In the rows, zero is written as 128.
Named turns come first, each shown by rows before and after it. Which turns, in which order, take the first row of each pair that follows to the second? Write the first one first, as in the answered first pair.
L:
[180 156 109 136 160 119 109 126 121 110 132 128] |-> [176 158 111 165 147 117 130 146 137 119 135 132]
[ 96 122 148 135 135  89 158 153 136 130 123 130] |-> [108 128 127  74 136 113 109 129 116 109 106 111]
[147 129 130 128 144 101 143 111 122  99 129 129] |-> [145 134 111 130 123 125 134 130 128  91 130 118]
[117 121 151 146 148  94 135 122 126 144 127 147] |-> [127 136 107 106 122 138  84 125 124 113 121 123]
S:
[100 132 138 117 118 166 112 123 117 136 110 123] |-> [114 136 143 111 138 154 109 107 106 129 108 124]
[122 121 116 108 113 151 113 139 127 120 122 118] |-> [143 128 131 107 141 133 108 120 116 115 120 117]
[213 193 111 218 172  87 142 105 132  89 152 118] |-> [162 169 104 250 121 108 176 154 164 119 158 120]
[180 161 115 163 152 121 128 119 124 108 146 124] |-> [160 156 125 188 136 123 142 140 142 120 151 129]
G:
[117 128  91 144  98 124 154 165 152  92 120 142] |-> [ 94 100 118 135 105 108 165 160 152 118 111 155]
[ 93  97 133 130  94 138 153 158 138 159 127 147] |-> [146 134 123 180 127 124 156 153 148 137 150 147]
[130 115 150 101 155 130 137 112 105 134 116 142] |-> [161 141 125 124 155 138 124 116 107 108 124 129]
[125 135 120 156 106 130 139 153 146 126 128 128] |-> [108 125 129 144 103 132 138 147 144 138 119 129]
Pairs:
(2 to 3 turns a pair)
[ 81 121 137 101  93 160 117 170 127 127 148 134] |-> [146 165 141 174 140 122 129 156 133 100 178 132]  L then G
[132 131 168 102 173  90 119  97  98 136 120 143] |-> [117 128 164 176 143  90 157 140 138 150 135 148]  L then L
[105 112 123 108  83 166 149 166 169 170 127  97] |-> [199 167 125 160 151 117 141 132 159 132 149  96]  L then G
[ 94  71 137 116 100 141 146 163 128 129 104 149] |-> [108  82 117 123  93 161 145 171 134 115 109 143]  L then S then L
[ 66  81  99  98 114 149  94 183 118 138 116 138] |-> [158 137 120 128 205  88  85 122  99 103 132 142]  L then G then L
[122 133 104 198  50 113 133 197 139  91 122 119] |-> [ 81  93 182 156  99  48 157 163 117 133  98 152]  L then S
[ 97 113  90  53 112 188 100 112 105 132 116 115] |-> [ 94  93 148  65 162 125 130  79  95 161 115 139]  L then L
[116  98 164  64 161 113 112  83  87 119 108 138] |-> [ 92  87 185 150 152  87 167 124 127 147 132 151]  L then L
[ 76 117 116  64 156 123 119 158  81 115 106 100] |-> [ 90 142  80 122 122 150 129 198 110 100 127  82]  S then L
[ 74 109 129  88  94 168 106 134 133 157 103 130] |-> [146 163 134 208 139 127 139 142 153 134 141 136]  L then G
[157 119  89 140  94 160 135 149 138 112 118 111] |-> [170 114 108  93 129 147 113 111 106 106 104 113]  L then L
[ 84 109 113 186  65 164 158 193 178 137 127 125] |-> [116  91 179  52 169  97 100  75  94 134  93 148]  G then L
[115 118 160 138 169  91 152  93 126 147 114 134] |-> [101 113 125  70 143 139 112  90 118 133 102 121]  S then L
[157 128 151 175 170 104 127 126 138  99 168 147] |-> [139 128  97 147 111 170  95 158 151  81 159 125]  S then L then L
[152 161 145 137 172 113 126 108 126 107 133 133] |-> [ 90 116 142  83 128 150 127 126 127 130 112 133]  L then G
[107 120 168  74 167  99 117  93  72 141 119 127] |-> [155 159  94  94 133 156  81 116  92  91 137  95]  L then S
[111 116 120 200  92 136 176 148 171 144 162 122] |-> [ 89 101 132 191  90 130 184 150 171 156 150 129]  G then G
[ 80  94 105 102 109 153 111 141 119 116 105 135] |-> [ 89 120 100 170 104 148 135 173 143 114 123 127]  S then L
[107 110 165 141 129  86 174 143 146 199 133 113] |-> [192 168 126 169 160  87 143 119 139 143 155  93]  S then L then G
[110  80 166  92 129  97 148 116 132 124 149 125] |-> [161 130 110 127 108 138 127 135 151  81 169  97]  L then G then G
[107  89  76 100  74 180  86 181 123 139 102 125] |-> [119  80 118  50 124 137  71 127  84 148  78 138]  L then L
[149 152 117 126 168 100 154  95  98 115 124 126] |-> [ 87 114 116  91 117 130 158 120 105 140 105 127]  L then G
[103 117 128 124 103 134 128 149 131 164 110 103] |-> [164 156 126 134 143 114 108 125 117 135 118  95]  L then G then L
